Each path below is one point turned by a fixed rotation once a step. After each direction that follows a path, write how fast that rotation turns it, in degrees each step (0 if it stays still).
Each turn is a multiple of 5 degrees from 10 to 175, or 0.
Each row of a path follows its step; steps can be skipped.
path 1
step 11: -56 123 68 453 64 232 -305 -365 78 -158 147 -338 191 -51 25 -247 37 -270 16 -224 191 249 209 -72 28 -68 373 327 23 58 192 349 -76 -179 170 188 1 -149 104 49 -40 183 102
step 13: 194 -4 329 -110 -192 -93 -58 -338 -118 4 121 -53 -72 -184 -244 -258 -230 -48 280 255 -217 385 156 29 199 -473 -140 -21 219 -61 142 -123 -136 75 67 -9 62 52 -126 -72 -525 -49 116
step 16: 278 -204 379 -26 -47 -150 -432 -383 -154 118 -295 -218 475 -8 -27 -16 37 -116 -35 -25 -26 213 -166 90 25 -258 -128 316 91 -76 223 -84 -44 263 91 171 -131 -29 -53 -232 -146 -104 -183
step 17: 16 -43 203 -127 82 126 -167 -11 246 152 132 -147 48 -124 70 31 -22 -43 34 222 28 232 204 -11 248 -62 99 166 -82 122 58 705 53 68 218 218 162 -134 3 46 -378 -538 -189
step 25: 567 -352 -178 2 -19 240 -135 -143 107 119 -226 -83 413 -222 -56 79 -6 296 133 -52 100 170 -11 -82 34 -220 -97 144 28 -109 -35 138 -73 305 10 -33 129 375 -262 -171 -210 -295 -80
step 29: -43 -15 5 225 -560 90 -289 -294 -157 -216 117 -158 126 95 -80 45 115 309 -96 168 142 255 162 -75 144 -218 303 -53 5 -283 75 240 87 -123 -108 233 -161 -59 -298 -268 -267 -158 -4
step 30: -73 305 -279 -67 8 284 -83 -116 214 205 129 35 117 -380 -75 -15 -155 209 295 213 308 318 42 -235 189 -339 236 253 110 -21 -47 31 -88 122 24 94 293 -237 1 30 -261 251 186
step 32: 77 289 391 228 -296 -61 -161 34 -181 -14 127 58 61 239 147 -295 -109 -364 -60 62 107 257 -68 63 240 -120 146 261 -55 -67 157 356 121 138 -201 193 115 11 -36 -330 -222 -225 347
64 -67 28 -29 57 13 -48 -73 100 -59 8 -17 -30 -25 0 -44 -37 -88 -2 -40 -44 69 110 24 -59 80 7 -49 29 -84 26 -102 126 52 99 -23 -10 -95 88 29 -42 -64 -94
10
124 -52 -23 3 -6 -104 63 -39 116 7 13 25 -117 47 -57 7 54 63 -98 77 -21 -22 -27 40 87 -37 14 -8 127 -66 -7 39 -41 32 -25 137 11 43 -35 4 -52 -88 -23
90
8 34 47 105 32 39 -55 -72 58 4 -9 51 42 -22 17 40 56 -99 -52 -72 25 -59 -94 65 48 -59 -20 107 -66 40 -56 -14 -55 86 -10 42 2 3 184 58 56 -86 27
70
-42 6 -84 90 52 61 83 28 27 107 36 -32 99 4 -12 -80 7 -46 68 -3 -4 -15 8 50 26 66 -52 -2 31 -88 -70 108 -46 -53 56 -3 -41 107 23 14 -24 -2 -185
130
86 9 58 -46 -49 4 57 107 -76 -16 99 24 -26 25 43 -134 18 -53 39 62 -120 53 -68 -8 97 17 -16 -109 17 31 -97 9 -26 -9 39 -51 53 -41 98 8 73 -49 64
80
-48 -15 -3 157 -86 27 39 -113 33 -64 85 -13 -64 -14 -7 41 -19 46 129 60 30 -40 42 -15 -4 18 84 -21 103 -3 -47 -15 -86 -48 -63 -50 -74 -127 70 0 11 45 20
40
16 88 -81 15 -55 75 -8 26 35 -33 -20 -34 24 7 127 16 -132 -44 -17 75 -38 -10 -9 -67 -16 82 -10 20 20 8 92 46 9 44 -71 160 47 -44 28 -119 100 -46 -51
140
path 2
step 6: 50 -314 -251 231 58 -43 173 -173 -7 -222 57 -551 -145 256 119 -122 10 231 -176 195 -80 -39 -59 -95 55 -174 141 97 -88 63 -289 -22 81 200 373 -129 27 -270 -283 -238 269 -283 -299
step 7: 11 -54 -10 22 315 -350 159 37 21 -89 -124 56 -41 134 -24 -238 -147 -23 53 -557 103 67 97 -129 -350 175 34 -283 -242 -138 -123 -226 111 28 -209 -80 215 -593 -12 -69 -272 68 308
step 8: -229 172 131 49 44 267 -102 -243 -13 -184 13 -194 -130 43 -483 249 -50 415 364 60 -49 -20 -469 423 163 44 207 -214 -144 -69 -24 110 61 -111 -3 -284 193 -95 -3 150 60 -121 198
step 11: 207 -256 -16 -237 -75 -145 495 0 -245 -68 -215 -22 -20 -155 74 267 -256 -28 -55 -91 -258 102 135 -475 240 -86 148 304 -43 381 53 177 -4 429 -113 -18 2 167 -188 179 -22 -70 134
step 15: -179 46 -200 359 -80 285 -249 -443 246 283 283 165 135 -189 -133 -296 54 -119 -302 9 24 17 -129 -61 -123 97 80 250 0 260 -46 -146 -167 229 -355 153 -94 153 -198 385 -55 -67 -67
step 18: 134 80 20 -425 -254 29 20 -337 181 10 -71 -46 4 103 -335 183 -10 1 -47 282 45 -333 -242 -135 316 76 84 -349 70 0 -231 14 35 125 272 83 139 -291 379 -402 1 293 -70
step 22: -182 -27 8 -10 362 67 114 13 9 -192 148 -86 -17 147 177 76 -109 -36 -584 171 -330 480 246 238 165 92 -50 155 56 -144 11 -113 -129 -123 -13 203 85 -106 413 -276 185 -295 -107
step 30: 37 -61 287 -105 -336 -39 -30 146 206 72 114 -77 299 31 223 16 -22 -209 205 -22 -1 -95 -194 -255 1 -54 -310 -178 569 75 260 155 291 -217 -186 145 179 102 338 184 -425 -4 -52
13 -95 -19 8 47 -102 4 -10 -49 125 -105 -47 -15 17 -36 43 -102 31 58 -9 75 72 21 10 -16 -79 -49 -61 41 85 68 -41 116 -55 -21 -72 -34 -8 37 70 -108 92 17
110
17 -69 -23 -28 30 -94 -16 20 33 -126 -67 -104 -34 -114 -44 -59 -24 -80 -111 35 -42 75 -13 -60 -119 44 -73 9 -68 129 11 56 29 -13 7 13 31 34 -27 6 94 -36 -26
70
-43 -45 32 -16 -12 -29 3 -75 66 -75 90 123 169 -5 4 37 18 -85 -39 -90 70 41 15 154 27 -70 -39 -12 -46 84 0 -49 59 -40 5 37 98 -36 -13 23 -5 -6 -45
145
26 50 -57 -5 -105 22 6 -74 91 118 -11 7 49 -90 -93 -15 118 -62 -48 -5 -1 -2 63 -17 -55 -89 -17 59 2 -36 57 88 33 91 -22 -38 -3 111 76 -65 -26 101 12
20
11 77 -85 38 -34 -111 -93 -86 8 -29 15 -58 31 84 -68 -29 -24 -62 24 -22 -34 -59 -128 -11 -5 -24 -54 -89 39 -23 -25 68 -12 53 46 -81 73 -105 -72 -59 -86 -52 85
35
-25 7 -67 -32 62 -51 21 41 71 38 72 -59 -70 -77 16 74 10 -111 133 -89 -16 13 -16 10 12 -31 95 -52 -106 -61 -23 -25 26 79 -129 -3 -2 21 -84 98 61 -4 50
85
path 3
step 0: -55 401 -180 270 181 -169 -416 -234 -131 -3 377 -12 72 8 -203 -69 170 -196 -103 -45 -97 426 63 25 -88 -210 200 -347 -49 -98 54 -229 273 62 395 210 -278 -153 212 -157 -266 32 162
step 1: 38 -190 -284 44 39 -398 59 -426 -70 -183 318 134 -6 11 -9 -125 3 252 -160 223 -93 208 112 -164 231 -659 -363 43 -84 106 251 -56 133 -80 143 -153 -248 110 -107 -97 195 -174 302
step 8: -242 15 124 -345 151 -220 -447 -301 -120 18 369 292 23 -272 -380 -174 -245 -367 -24 195 -114 -76 -226 52 118 -114 87 -29 -67 105 294 -98 -4 249 -71 73 -34 -374 248 -105 -159 -185 -244
step 10: -265 -28 -51 -230 134 -387 -352 50 62 -279 412 336 92 -32 57 3 125 -417 -85 -32 54 271 304 -282 -94 -208 114 -474 -157 32 178 86 -196 -95 199 90 -163 51 143 -34 -201 136 -174
step 16: 33 246 -360 75 0 -527 -370 -298 -168 115 246 352 -228 -181 -360 -88 106 -27 -91 -108 134 90 -26 178 -46 -423 -294 71 100 -204 80 -11 318 -47 111 -19 -208 -195 -63 152 -225 45 242
step 23: -335 -53 112 -159 -2 -219 -213 -305 -106 -192 201 -23 90 -36 -170 -90 -261 -283 137 238 232 -122 157 -273 -25 3 -58 -193 -93 -38 304 -327 -412 173 50 114 -492 -156 19 -479 -111 39 201
step 24: 20 -53 156 -91 319 -271 -203 -204 -4 -133 545 230 -93 6 -377 -271 -118 -254 -94 -53 308 216 -105 -65 29 -198 152 -19 -167 318 193 71 -131 148 243 -463 258 -82 188 142 -213 -215 149
step 26: -162 -165 108 -293 312 -196 -367 -78 -227 175 392 350 -7 -261 -249 -8 156 -72 -91 291 -7 121 220 -290 -82 -380 -71 9 -55 -313 100 52 -180 -239 160 191 59 -147 48 10 -420 81 247
98 -5 -20 27 -33 -24 24 -53 29 -4 -18 -116 -41 27 -60 73 167 127 -79 60 -18 34 34 71 56 -80 -34 -30 -3 -7 -65 17 94 -77 52 25 -43 -60 108 -17 -19 69 38
25
-58 43 43 19 -4 143 -76 -3 -36 72 21 -13 55 -81 100 -70 -11 -17 -85 119 -111 -5 6 1 90 29 27 17 87 -105 9 -113 22 -1 21 80 49 -28 87 -2 0 -6 50
80
87 -65 59 -32 56 111 -24 17 -48 25 31 -51 114 19 -181 96 -60 49 71 118 -17 -30 -29 11 -47 49 4 25 -63 -35 19 0 6 54 30 48 -4 -4 -58 -77 -105 -33 -37
120
112 -51 -29 40 1 -30 -110 93 -28 -110 103 14 4 -79 20 38 -46 72 2 -98 -48 55 4 -42 18 58 139 55 -37 28 -49 -61 -20 -66 33 48 2 29 17 107 -38 99 -9
70
76 110 -67 2 -82 78 18 48 -28 -19 -20 -87 -22 81 -42 -17 66 -87 -84 -3 -12 -10 -33 -87 -31 -21 52 -67 35 31 24 -7 -59 6 104 -80 168 81 -30 31 -90 -11 -19
145
-50 16 -39 48 54 -77 71 -52 -72 105 81 -26 -29 -165 -100 -38 65 36 -19 -24 -97 -2 -44 -32 8 9 -66 -20 -36 44 -85 -33 -75 118 -63 -25 72 -37 -53 23 -34 67 11
140
44 -50 162 -29 86 28 -8 73 50 -4 11 -13 5 -31 -34 -97 49 -65 32 5 -40 36 -6 -111 -5 -188 61 -45 -2 -58 -136 53 14 13 25 -24 -35 6 -19 31 83 -33 -32
155
path 4
step 1: 7 -63 70 -59 -325 -72 -145 -20 -558 166 -104 7 -177 -42 19 -80 43 -50 -80 -256 20 -131 68 232 255 164 92 -12 60 -51 -160 372 -12 -97 197 -150 -196 -410 -481 -167 231 -58 322
step 7: -60 157 -32 -109 332 -143 -22 164 117 88 -19 -1 0 -331 -84 -17 -168 -130 322 285 33 137 -140 311 -123 -173 479 -224 -53 -139 -123 149 73 -221 3 -21 -687 160 32 98 105 -88 7
step 8: -46 39 341 -62 -166 335 -308 137 70 5 201 -257 10 -84 -358 -115 -402 -141 -307 -1 -310 -95 -75 304 61 98 371 -12 -189 -26 287 -128 -150 -213 -196 -75 -240 86 255 42 -117 228 -28
step 9: 303 -83 285 270 -369 -155 220 235 -61 -50 393 137 -1 -140 96 73 124 -38 -106 -67 -237 168 147 235 -54 252 198 -203 82 159 67 167 241 -143 66 -327 -210 35 366 184 -313 -188 12
step 17: 211 -2 260 232 125 201 -23 173 -158 82 -275 -358 -188 -131 112 130 -221 -670 -233 334 -69 1 -215 201 -167 -74 158 -115 -140 -152 62 73 69 -120 140 32 -97 -212 35 -303 -102 150 -153
step 24: -310 -239 -142 -67 -233 56 -53 -156 -208 -37 -192 159 -62 193 90 -358 -11 -74 380 -42 70 -22 -242 217 -132 3 167 -168 102 -234 -15 65 -118 -283 -62 -200 -702 176 51 69 85 -110 207
step 31: 481 -245 63 -16 -44 296 -304 -171 220 204 -39 -226 -88 53 -113 -49 5 381 -243 -212 -142 108 -149 244 74 189 54 174 248 -161 185 -306 77 -67 106 -211 154 -97 370 -54 225 -67 253
step 32: 599 -303 -196 115 -187 -105 39 67 -18 -103 70 -24 -183 -169 376 -117 230 -161 -170 40 402 -162 250 193 -99 55 -63 -57 381 -99 106 -89 100 25 -47 40 -21 370 116 -237 31 -300 118
-1 31 -17 -37 -56 32 19 39 -26 -59 -34 34 -53 -173 -64 45 28 87 -41 5 60 -55 -44 -58 -23 -72 63 1 -7 81 47 137 37 -46 -88 115 30 26 -8 -102 -10 -104 26
160
-44 9 -8 -167 -9 -8 -34 11 -29 14 24 -4 90 -41 -55 -18 -86 111 27 -68 -54 20 -76 1 85 54 -11 -69 25 -28 -79 -34 -39 42 86 -42 -3 -102 8 -11 21 -173 59
170
17 -90 -29 -113 56 -67 -56 45 82 -20 -66 31 91 91 -32 20 115 -12 -79 -57 12 -26 -4 -10 -28 -137 -36 30 46 -44 51 92 26 1 59 -49 65 28 28 21 -5 37 146
40
-137 -44 26 24 141 2 -34 -18 -92 61 -8 -28 37 -100 -6 77 -95 -24 -19 -54 18 10 -53 -4 -7 -93 16 70 -10 -15 -1 34 24 53 14 -31 4 108 84 75 127 1 -106
80
14 33 98 -66 -29 -26 -71 -54 -15 -58 -10 150 77 6 56 1 10 -23 -70 5 -66 1 -112 -27 -20 -8 -20 1 86 111 -26 3 -158 -31 -29 4 -96 53 34 -5 -67 60 -96
70
